Each row is where one point has got to under a steady rotation. How many steps took it there?
The counts run from 0 to 168.
-2.29 -0.34 -0.40  0.69  0.82  1.69  2.80  0.30 -0.44 -1.83  1.13  0.46  1.20 -1.06 -2.72  3.16  2.60 -0.11  2.51 -1.48  0.81  0.35  0.03  0.77 -0.91  1.01  0.84 -1.15  1.73  0.29  1.20  1.19 -0.36  3.89 -0.14  0.28
115
 1.92 -1.83 -0.36  2.05 -1.59  1.11 -0.87  0.64  0.44  0.02  2.26 -1.59 -0.67 -0.16  0.01  2.42  1.46  0.27  3.01 -3.04  0.24  1.08 -0.14 -0.83 -0.06  0.71  0.27  1.02  2.70  0.92  1.47  1.42  0.19  3.27  0.41 -2.03
43
 0.60 -1.86  0.19  2.53 -0.81  1.30  1.99  0.98 -1.56 -1.51 -0.05 -1.65 -0.66 -1.54 -3.07  1.28  3.84  0.14  2.28 -1.05  0.69 -0.53 -0.16  1.43  0.00 -0.16 -0.49  1.19 -0.96  1.01  1.60  0.18  0.40  3.58  0.70 -0.59
83
 0.12 -1.38 -0.74  2.11  1.29  1.38  1.46 -1.45 -2.53 -1.05  1.27  0.50  1.43 -1.25 -1.61  1.71  1.29 -1.06  1.55 -1.90  2.12  0.02  1.05  0.24  0.72  1.52 -1.74 -1.91  2.50  1.11  1.79  0.67  1.30  3.94  1.81 -0.07
21
 0.56 -1.43  0.35  2.25 -0.92  1.21  1.18  1.53 -0.52 -1.34  1.21 -2.40 -0.20  0.66 -2.22  2.34  3.07  0.01  0.83 -2.41  0.25 -0.86 -0.32  0.73 -1.66 -0.95  0.25  0.64  0.93  0.78  4.20  1.11  1.66  2.92  0.41 -0.05
39
 0.54  1.12  0.80  1.96 -1.60 -0.20  0.14  0.12 -0.25 -2.27  1.04 -0.06 -2.06 -0.59  0.13  2.93  1.77 -0.30  0.45 -1.40  2.33  0.70 -0.90  2.93  1.21  1.20  1.50 -1.87  1.36 -0.89  1.88  2.46  0.42  4.28  0.75 -2.13
93
 2.42 -2.53  0.20  2.36 -0.07 -0.44 -0.49  0.66  0.46 -0.72  1.95 -1.98 -1.21 -0.54 -1.04  1.05  3.12  1.16  2.67 -2.01  0.94  1.61  1.26  0.64 -0.15 -0.25 -0.82  0.67  0.85  1.39  3.59 -0.02  1.30  3.95  0.52 -0.21
41
 0.19 -1.04 -0.29  1.00  0.45  2.31  1.99 -2.32 -1.54 -1.57  0.51  2.07  1.39 -2.00 -1.40  1.74  0.81 -1.30  1.52 -1.32  1.61  0.23 -0.66  0.52  0.17  0.89 -1.03 -2.37  1.61  0.20  1.80  1.07  1.62  4.44  1.44 -0.81
112
 0.12 -1.00 -0.02  0.59 -1.20  1.00  1.12  0.29 -0.74 -1.27  2.39 -2.88 -0.10  0.03 -3.25  2.02  0.68 -0.55  1.98 -1.35  0.83  1.23 -0.64 -1.65 -0.29  3.51  1.21  0.46  3.06 -0.12  1.56  1.35 -0.57  4.35 -0.19 -0.49
103
 0.66 -2.59  0.67  0.34  0.57 -0.19 -0.77  0.62  1.37 -0.43  2.75  0.65  0.27 -1.10 -1.62  1.40  2.96  1.69  0.31 -2.29  0.72  2.18  0.62  1.62 -0.31 -0.07 -0.53 -0.90  1.68  0.58  2.77  0.01  0.97  4.55  1.29 -1.13
120
 0.55 -2.72  0.06  0.41 -0.14  2.29  0.42  0.95  0.29 -0.13  2.32 -1.30  0.61  0.72 -3.10  1.17  2.55  0.07  0.82 -2.64 -0.50 -0.01  1.01 -0.05 -2.11  0.54  0.17  0.29  1.85  0.25  3.29  0.20  1.40  3.22  0.81 -0.50
164
 0.30 -0.92 -0.73  3.23 -0.13  1.13  1.77  0.66 -2.25 -1.81 -0.21  0.05 -0.49 -1.25 -2.59  2.26  3.54 -0.06  2.46 -1.45  0.77 -0.95  0.22  2.20  0.55 -0.27  0.32  0.05  0.26  1.98  1.04 -0.40 -0.09  3.71  1.27 -1.36
82
 0.52  0.46  0.83  1.43 -2.96  0.43 -0.74  0.52 -0.04 -1.93  0.99 -1.29 -1.64 -1.55 -0.61  3.29  1.27 -0.67  0.79 -1.68  0.86 -0.03 -2.74  1.90  0.35  0.71  1.08 -1.64  2.06 -1.29  1.80  2.13  0.35  4.13  0.48 -1.90
92
 2.17 -2.52  0.37  1.10 -0.12  1.02 -0.92  0.50  0.70 -0.71  1.62 -3.19 -0.29 -2.62 -0.43  1.38  3.12  1.19  3.23 -1.64  0.76  1.38  0.31  1.80  0.04 -0.47 -1.87  0.28  1.45  0.37  2.09  1.09  1.38  3.34 -0.28  0.42
87
 0.50 -0.11  0.49  1.46 -1.16 -1.90  0.25 -0.08 -1.69 -1.88  0.90  0.69  1.20 -2.51 -1.11  1.65  1.38  0.69  1.73 -2.14  0.72  0.00 -1.96  1.72 -0.10 -0.18 -0.80 -1.13 -0.23  1.18  2.97  0.68  0.12  5.33  0.61 -0.62
34
-0.55 -0.47  0.81  3.29 -1.28  1.23  1.38  0.76 -1.17 -1.80  1.01 -0.56 -0.37  0.97  1.18  1.04  3.54 -0.56  1.45 -2.65  2.87 -0.12 -1.62  1.28 -0.08  1.16  1.18  0.80  0.96 -1.61  1.07  2.00  0.67  3.66  1.37 -0.72
96
-0.89 -1.49 -0.62  1.01  0.63  2.45  2.37 -0.08  0.66 -1.08  0.83 -0.16 -0.64 -1.64 -4.54  2.87  1.68 -1.03  0.97 -0.21  0.23  1.86  1.07 -0.10  0.18  1.16  1.14 -1.25  1.32  0.91  1.94  1.36  0.81  3.52  0.41 -1.00
25
-0.53 -1.16  2.51  0.77  0.06  0.96  0.08 -0.22 -0.08 -0.60  2.71  0.57 -0.38  0.32 -0.10  2.56  1.66  0.76 -0.14 -3.57  2.09  2.44  0.12  1.37 -0.62  2.15  0.16 -1.99  2.07 -1.32  1.49  1.43  1.02  3.32  0.96 -1.31
153
-0.58 -0.83  0.64  1.53 -0.48 -0.96  2.76 -0.54 -1.45 -1.43  1.39 -0.39  1.20 -2.35 -2.05  2.34  1.12 -0.04  3.23 -1.51  1.90  1.73 -0.02 -1.28 -0.37  1.81 -0.79 -1.19  0.05  0.52  2.58  0.94  0.58  4.31 -0.76  0.64
68
 0.63  0.03  0.80  3.67 -1.18 -0.56  1.65  0.82 -1.83 -1.64  0.19  0.13 -0.76 -0.50 -1.20  3.90  2.14 -0.04  1.02 -2.51  1.21 -0.24  0.32  1.70  0.75  0.24  0.24 -0.97  0.21  2.24  2.59  0.83  0.52  3.52  0.44 -1.24
127
 2.70 -2.11  0.08  1.52 -0.25  0.75  0.80 -0.99  0.86 -0.55  1.22 -1.99 -1.39 -0.91 -0.30  1.27  2.94 -0.31  3.02 -1.24  1.02  0.62  0.45  0.01 -0.74 -0.63 -1.13  0.02  0.58  0.37  3.99  1.27  2.29  3.53 -0.28 -0.30
132
-0.39 -1.08  0.47  2.22 -0.03  0.82  1.76 -0.85 -1.47 -1.06  1.54  0.64  1.58 -0.86 -0.86  2.52 -0.05 -1.57  0.26 -3.14  2.33  1.17 -0.45 -0.56 -0.08  0.95 -1.62 -1.86  1.45  0.01  2.47  2.41  2.15  4.14  1.64 -0.34
66
 1.56 -1.88 -0.35  2.28 -0.20  0.42  0.32  0.75  0.52 -1.01  1.57 -1.73 -1.45  1.12 -1.61  2.18  3.03 -0.02  1.27 -2.06  0.86  0.35  1.32  1.08 -0.19 -1.17 -0.13  0.27  1.75  1.29  4.09  0.67  2.05  2.91  0.93 -0.24
40
 3.51 -0.91 -0.25  1.44 -2.41  0.02 -0.82 -0.22 -0.21 -0.83  1.25 -1.63 -1.94 -2.59 -1.33  1.66 -0.08 -0.85  1.86 -1.26 -0.04  1.16 -1.03 -0.39  0.28  1.15 -0.21  0.05  0.97 -0.23  1.31  1.16  0.61  4.67 -0.07 -2.55
45
-0.03 -1.81 -0.88  2.11 -1.66  0.21 -1.15  1.39 -0.35 -0.87  1.71  1.48  1.30 -1.53 -1.03  2.46  1.10  0.01  0.67 -3.46  0.01  1.26 -2.03  0.38 -0.04 -0.11  0.39  0.11  1.66  1.47  1.58  1.47  0.48  3.92  1.99 -2.58
123
 0.12 -1.30  0.51  1.21 -0.28  3.00  1.49 -1.80 -1.87 -0.82  1.05  0.84  1.80 -1.96 -0.71  1.30  0.68 -1.16  0.99 -2.81  1.01  0.13 -1.36 -0.06 -1.25  1.34 -1.27 -1.56  1.43 -0.69  0.73  1.95  1.11  3.96  1.90 -1.06
111
 0.84 -1.85  0.59  0.17  0.29  0.85 -0.42 -0.47  0.68 -0.40  2.66  0.97 -0.63  0.90 -1.09  1.35  3.09  0.70  1.25 -3.06  0.41  0.91  1.66  0.70 -1.56  1.03  1.03 -1.28  1.61  0.08  3.44 -0.70  1.14  4.28  0.50 -1.86
74
 0.11 -1.31  3.06 -0.07 -1.19  1.15  0.70  0.49  0.68 -0.98  2.77 -1.26 -0.82 -0.74 -1.28  1.58  1.81  0.33 -0.43 -2.29  1.77  2.15 -0.49  1.00 -0.80  2.32 -0.10 -1.89  1.38 -2.16  1.66  1.25  1.13  3.71  0.14 -0.39
152
 2.48 -2.17  0.56  0.70 -0.93  0.44 -1.13  0.10 -1.07 -0.10  2.32 -0.64  0.97 -2.06 -1.56  1.08  1.60  1.45  2.57 -3.69 -0.49  0.59  0.09  0.41 -1.05  1.17 -1.11 -0.16  1.84  0.93  1.30 -0.85 -0.03  3.86 -0.01 -1.87
167
 0.05 -2.16  2.00  0.11 -0.61  0.68  0.94  0.31  0.93 -1.52  2.19 -1.17 -1.95 -1.37 -2.58  1.50  1.93 -0.43 -0.82 -0.44  1.42  3.32 -0.29  0.80  0.08  2.60  0.39 -1.00  0.64 -1.67  1.59  1.02  1.52  4.00  0.71 -0.78
151
 1.62  0.11  0.36  1.03 -1.59  0.11  0.53 -0.05 -2.48 -1.61 -0.08 -0.04  0.88 -2.00 -3.23  1.90  1.46  0.14  1.95 -2.20  0.08 -1.79 -1.43  2.24 -0.76  0.33 -1.01 -1.30  0.92  0.82  1.76 -0.10 -0.53  4.77  0.54 -1.19
80
 0.47 -1.34  0.75  2.01 -0.22  1.66  1.33  0.00 -2.08 -0.98  1.73  1.29 -0.31  1.17 -1.03  0.78  2.24 -0.86  0.45 -2.40  1.97  0.52 -0.32 -0.22 -0.07  3.18  1.06  0.36  1.81 -1.01 -0.02  0.44  0.37  4.34  2.11 -2.55
17
 0.94 -1.53  1.94  1.28  0.27  2.37  0.90 -0.68 -1.17 -0.68  2.13  1.68 -0.51 -0.06 -0.85  1.40  1.83  0.31  0.74 -3.15  2.02  1.52  0.99  0.84 -0.20  3.09 -0.16 -1.10  1.84 -0.44 -0.43 -0.05  0.36  3.57  1.65 -2.69
108
 1.06  0.26  1.19  1.96 -2.22  0.20 -1.36  0.96 -1.55 -1.50  0.66 -1.40  0.05 -1.94 -1.25  3.22  0.80  0.43  1.37 -2.15  1.14 -0.34 -1.65  2.57  1.08  0.72 -0.23 -1.25  2.20  0.52  1.07  1.56 -0.20  3.90  0.62 -1.55
1
 0.85 -0.73 -1.63  2.18  0.92 -0.77  1.34 -0.58 -0.94 -1.20  2.07 -1.36 -0.30  0.50 -1.03  1.39  1.17 -0.55  3.41 -0.67  2.14  1.28  0.43 -1.11  1.38  2.32 -0.12 -0.04  3.06  0.78  2.74  1.15  0.65  4.18  0.65  0.40
101
